One vector is turned by the same rotation once a tick. Each row is the vector after some number of ticks, and that number follows the row.
The counts run from 0 to 252.
[133 146 149 128 219 143 146 117 124 107 165 160 113 170 130  60 106 101
 155 122 125 130 126 127 114 115 141 120 134 151 102 135 152 153 180 109
 115  93 119 108 157 168 140 138 115 122 134 135 113 154  73 157 140 125
 112  94  87] | 197
[104 126 119 128 143 147 121 161  85 118 191 144 134 110 178  72 157 141
 129 184 119 121  89 118 175 170 138  93 174 141 132 109 124 168 175 118
  96 140 125 128 139 123  78 129 121 134 146 143 111 124 100 127 135 160
 135 126 151] | 163
[141 104 127  78 183 103 132 179  94 146 163 110 159 109 165 104 105 170
 121 136 140  87  97 111 117 155 148 107 114 136 133 133 149 113 133 105
 106 124 173 109 127 155 120 162 108 168 133 112 128 118 138 105 148  85
 165 126 154] | 224
[151  96 137 125 170 134 106 170 124 101 129  74 133 124 143 116 127 182
 122 147 183 148 110 137 115 117 149 119 160  99 106  92 147 128 145  93
 153 108  89 130 131 164 135  74  94 141 192 146 102 151 146 108 136 134
 135 141 147] | 144
[160 134 126  89 174 126 111  96 112 106 124 120 152 154 139  94 164 130
 121 136 177 112 134 116 138 150 140 129 148 125 130  96 139 148 133  77
 148 153 131 127 191 187 187 120 148 128 185 134 143 162 101 167 164 153
 115 115 115] | 1
[143 121 119  85 175 123 111 170 107 112 150 103 146 113 182 129 153 145
  96 130 172 105  82 111 140 160 148 112 133  74 128 109 131 134 120 100
 138 126 153 120 125 156 160 123 122 151 171 105 148 143 153 141 166 130
 149 173 160] | 73
[156 130 149 134 106 154 119 151 165 130 140 117 143 123 119  70 155 154
 150 191 145 118  86 138  93 106 163 131 161 173  91 149 126 156 135 111
 141 113  81 154 123 180 104 100 126 159 187 146  83 102 140 121 145 147
 141 144 122] | 99
[151 116 105  84 164 128 107 113  82 110 134 103 142 136 128  93 161 122
 126 130 207 122 140 154 109 125 173 104 121 125 150 153  83 160 110 100
 163 128  87 102 147 163 113 126 150 146 175 119 163 150 117 115 160 164
 141 154 127] | 217
[144  99 131 132 159 143 112 161 105 124 131  76 131 133 152 108 131 178
 116 151 187 159 122 141 116 113 153 122 158  98 113  95 143 121 132  88
 162 129  81 119 141 157 128  88 106 127 200 155  98 158 121  89 149 146
 140 119 148] | 145
[100 122 127 115 140 140 122 151  94 107 189 145 109  95 177  80 158 137
 126 180 140 140  89 118 160 177 131  94 179 126 148 111 127 167 166 109
 101 129 115 106 148 117  92 126 128 138 156 148 134 121 103 121 136 153
 147 116 158] | 162
[126 101 129 138 146 121 122 134  72 125 120  91 137 149 135  93 112 159
 121 152 175 156 149 163 128 131 169 120 151 116 127 125 121 126 131  84
 143 153  73 143 169 145 106 105  98 114 193 151 116 152  96  93 183 163
 115 112 137] | 147
[101 137 125 121 200 135 136 111 107 123 157  98 137 155 135 120 151  88
 128 132 183 105 130 148  76 119 160 112 120 129  83 168  76 168 131 110
 153 136 114 123 152 155 123 131 132 135 133 126 175 132 127 158 153 141
  94 127  87] | 67
[110 116 123  80 173 121 147 148 109 103 153 117 122 155 123  96 156 112
 128 148 127  98 134 167 122 146 141  96 117 192 111 132  83 150 124 154
 122 155 133 101 162 149  92 182 133 137 120 120 161  95 109  94 182 127
 138 123 111] | 21
[ 87 117 174 112 173 115  84 173  96 122 183 139 157 134 106 112 114  91
 143 138 153 112 112 127  71  67 121 138 148 143  95 138 120 105 127 123
 148  90 128  93 160 157  97 114 109 155 148 132 128 104 108 123 165 119
 110 139 119] | 111
[126 103 136  86 161 140  75 162  92 102 166 149 174 120 130  90 132 112
 153 138 106 119 125  86 107 118 120 133 133 170  78 108 141  81 145 137
 153 102 160 117 146 172 111 147 125 150 138 121 133 142  88 109 167  93
 163 128 139] | 108
[128 127  99 120 186 120 149 125 121 156 140 104 146 125 172  81 105 128
 160  99 134 174 129 132 126 114 147 129  97 135 104 112  99 141 162 113
 108 123 134 108 148 188 160 127 121 101 178 138 106 142 112 154 142 180
 117 197 103] | 131
[125 142 139  95 172 125 143 141 141 165 121 144 133 145 190 106 139  95
 132 122 161 142  88 120 111 116 149 127 137 116  83 144  96 164 141 106
 152 120 124 155 157 169 166 147 118 122 171 122  90 123 182 125 174 174
 127 142  84] | 202
[114  93 114 123 211 173 147 173 129 115 169 134 131 156 136 121 103 123
 139 121  93 186 106 153  89 122 167 133  94 142 123 118  74 117 124 129
 107  98 115 104 103 147 105 146 115 159 131 152 160 100 124 118 161 111
 162  90 124] | 124
[127 136  93 137 150 168 129 156 118 116 147 128 176 129 109  71 165 147
 134 174 115  93 136 111  87 163 158 112 141 180 142 107 108 137 127 142
 118 146 126 153 107 168 134 131  96 177 151 148 197 124  94 165 121 137
 169 115 148] | 35
[102 153 130 121 157 128 129 144  81 152 171 178 152 158 139  51 115 103
 142 148 118 134 130 112 120 145  93 115 163 116 150 103 157 129 136  96
 100 132 134 118 150 158 156 130 110 120 154 155 131 152  60 147 151 166
 120 116 107] | 47
[122 133 155 128 151 101 138 152  98 106 152 175 132 151 106  70 122 109
 137 125 136 174 130 131  86 132 106  94 134 129 164 111 143 100 124  66
 113  81  90  98 161 183 142 105 102 114 176 147 143 100  77 121 154 127
 129 141 131] | 44
[117 130 151 118 154 117 126 148  97 113 174 167 130 146 116  65 130 107
 132 142 137 167 134 124  94 130 100  97 154 120 168  96 157 117 128  69
 104 108 103  94 163 165 151 104 116 114 178 147 144 118  58 141 145 130
 121 135 121] | 45
[120 115 153  92 161 136 153 137 148 123 129 134 109 108 182 131 155 107
 110 133 164 168  98 135  99 146 157 111 142  95  90 139  99 164 145 100
 140 117 106 168 154 168 162 158 119 124 188 123 138  90 180 131 188 136
 139 118 100] | 204
[134 142 110 108 151 131 120 164 125  58 150 120 136 136 111  94 194  91
 139 147 140 131 106 145  92 141 137  94 129 175 122  93  78 154  97 141
 148 124 106  92 121 175 106 129 150 126 124 127 181 100 108 115 144 124
 159 173 136] | 172
[102 118 118 121 195 158 116 119  91 127 173  89 139 159 140  94 124  88
 147 120 167 125 136 153  96 102 163 108 112 126  58 168 114 138 145 107
 136 142 116 146 140 157  97 155 144 132 155 117 121 156 108 133 166 134
  90 133 109] | 65
[130  98 107  72 181  95 131 163  87 159 154 128 174 106 177 100 107 163
 106 155 149  96 105  95 116 169 144 104 117 138 140 119 129 122 132 123
 117 125 188 106 138 161 141 156  97 166 128 110 152 124 133 132 156  95
 173 124 149] | 223
[163 163 123 144 158 152 153 162 133  94 119 159 182 153 123  90 125 127
 140 135 102 115  86  92 111 159 159 155 137 130 144 128  98 143 120 111
 129 105 115 155 123 181 170  88  76 150 139 145 148 111 128 176 148 163
 162 129 128] | 186
[101 104 164  97 175 121  76 173  99 108 187 136 159 136 103 104 119  99
 153 131 136 100 118 128  89  83 128 139 141 163  83 133 139  92 133 129
 145  87 135 110 149 169  96 117 118 153 139 129 109 118 100 110 175  99
 121 151 128] | 110
[144 182 127 155 163 149 150 167 120 109 126 159 180 168 117  85 127 115
 140 147 113 109  94 105  93 146 164 158 135 137 144 134  88 152 116 117
 143 117  97 150 123 176 166  93  71 156 134 148 164 123 119 162 143 163
 147 119 128] | 185
[169 135 109 135 185 145 145 144 103 101 162 104 142 154 110  69 102 172
 134 153 157  90 111 149 148 144 188 120 112 157 145 151 118 174 147 115
 114 123 123 108 119 143  98 105 104 158 120 132 138 167  85 137 132 132
 148  98 133] | 81
[ 67 131 126 140  98 140 144 192  82 150 152 109 164  89 137  65 132 147
 137 159 149 121 122 130  93 132 151 129 128 145 133 140 105 140 123 117
 126 156 103 149 134 139 118 130 111 124 187 158 143  89 114 120 153 189
 123 165 147] | 31
[ 94 141 116  91 178 153 164 129 118 162 151 101 134 147 158  84 144 130
 137 137 166 140 132 137  61 135 143 100  99 122  98 123 132 132 117  90
 113 172 126 152 125 171 169 181 162 139 180 145 155 126 136 128 150 132
 135 113 122] | 135
[164 128 113 114 144 157 114 200 129 118 122 151 155 161 149  88 113 119
 122 126 121 183 104 121 135 133 131 134 137  99 124  79 135  98  98 101
 133 112 133 148 108 191 148 117 121 121 181 131 106 138 113 107 199 132
 181 132 142] | 190
[152 126 112 134 162 118 108 196 135 108 134 111 183 178 100 111 140 125
 138 131 110 104 126 132  87 109 127 128 136 155 117  88 111 100  97 147
 158 106 143 118 111 194 135  86  80 146 140 128 124 109 108 117 165 115
 168 177 134] | 39
[119 105 124 151 179 160 147 158  92 121 167  96 137 125 136  94  80 174
 101 160 160 124 124 153 115 149 183 116 120 137 151 131 105 146 142 100
 120 118 120 105 135 119  95 112  95 169 143 138 173 141  90 149 142 121
 134  83 139] | 79
[119 140 149  92 138 103 171 171 110 117 164 135 121 125 139  68 127 146
 119 179 138 124 105 141 106 171 119 101 124 150 140  85 146 154 118  95
 120 156 145  97 165 146 138 182 145 111 140 136 148 113  90  78 166 105
 152 102 128] | 91
[106  85 117 121 176 173 130 171 140 151 169 140 146 151 144 146 113 107
 121 130  95 160 108 152 109 115 155 141 125 121 120 103  81 110 117 135
  96 119 165 141 104 159 119 146  96 175 149 135 156  86 145 141 195 122
 143 115 118] | 122
[114 183 132 160 154 156 138 166 114 120 147 145 176 164 112  87 126 122
 136 160 132 106  92 115  72 144 154 161 133 142 145 136  88 162  96 116
 138 125 106 141 128 155 152 108  84 155 129 164 177 118 116 166 137 166
 136 112 117] | 184
[111  99 133 100 167 166 139 144 106  75 165 133 103 110 183 114 148 134
 115 149 136 139  98 122 130 175 163 128 154  99  96 114 122 153 164 112
 140 135 102 155 123 132 161 195 137 123 156 130 168 135 127 106 165 125
 147  87 145] | 207
[106 123 137 124 143 183 117 125  94 103 152 145 161 157 107  93 162 111
 151 161 104 120 121 114 106 155 151 137 142 145  97 150 118 110 122  96
 123 152 104 195 137 173 119 139 127 168 177 148 159 107 123 136 176 140
 130  84 149] | 252
[123  70 122 137 196 152 100 154 103 100 171  90 141 110 173 125 108 147
 127 146 140 121 125 128 123 107 179 146 158 131  73 103 103 153 192 164
 162 115 141 126 134 129 114 126  92 135 137 136 140 176 110 142 139 129
 134 128 121] | 211
[113  98 142 143 157 144 147 168 114 117 159 146 123 170 121  93  72  98
 118 127 112 192 145 172 113 118 126 123 134 111 111  90 121 109 123 109
 119 113 127 117 149 156 130 136  90 105 169 134 135 117  82 124 215 111
 126 102  98] | 193
[109 135 167 144 140 107 154 168 132 127 181 126 145 105 144  82 112 159
 132 191 122  72  92 134 123 144 133 138 171 171 106  84 136 169 179 141
 123 140 160 104 167 147 147 141  83 130 120 148 107 105  90 136 130 115
 124 118 114] | 94
[104 147 138 136 172 125 140 141 111 179 166 167 172 176 158  74 112  97
 139 144  98 110 112 105 113 133 118 119 165 129 105 121 139 136 152 110
  98 144 160 153 144 171 158 120  83 133 153 144 108 126 103 176 159 150
 104 127  94] | 49
[122 123 147 123 155 105 166 153 129 127 147 130 157 129 115  95 121 123
 165 164 101 156 110 130  63 141 121 114 113 207  95 105  93 131 113 122
 140 140 118  98 178 172 110 151 130 117 116 144 142  86 105  83 153  92
 151  93 109] | 240
[126  99 126 142 155 122 136 119  71 125 134  96 137 151 122  90 121 149
 116 151 162 140 175 166 133 158 164 116 157 131 133 132 110 137 146  81
 133 164  87 148 185 149 113 106  87 115 186 147 135 149  86 116 186 158
 111 107 124] | 148
[114 111 151 115 162 108 138 202 113 160 192  98 139 135 128 112 104 179
 101 174 159  99  67 167  89 106 146 121 144 129 145 111 119 144 117 116
 117 117 133  87 111 140  95 122  99 162 128 152 123  96 126  95 156 125
 134 121 138] | 227
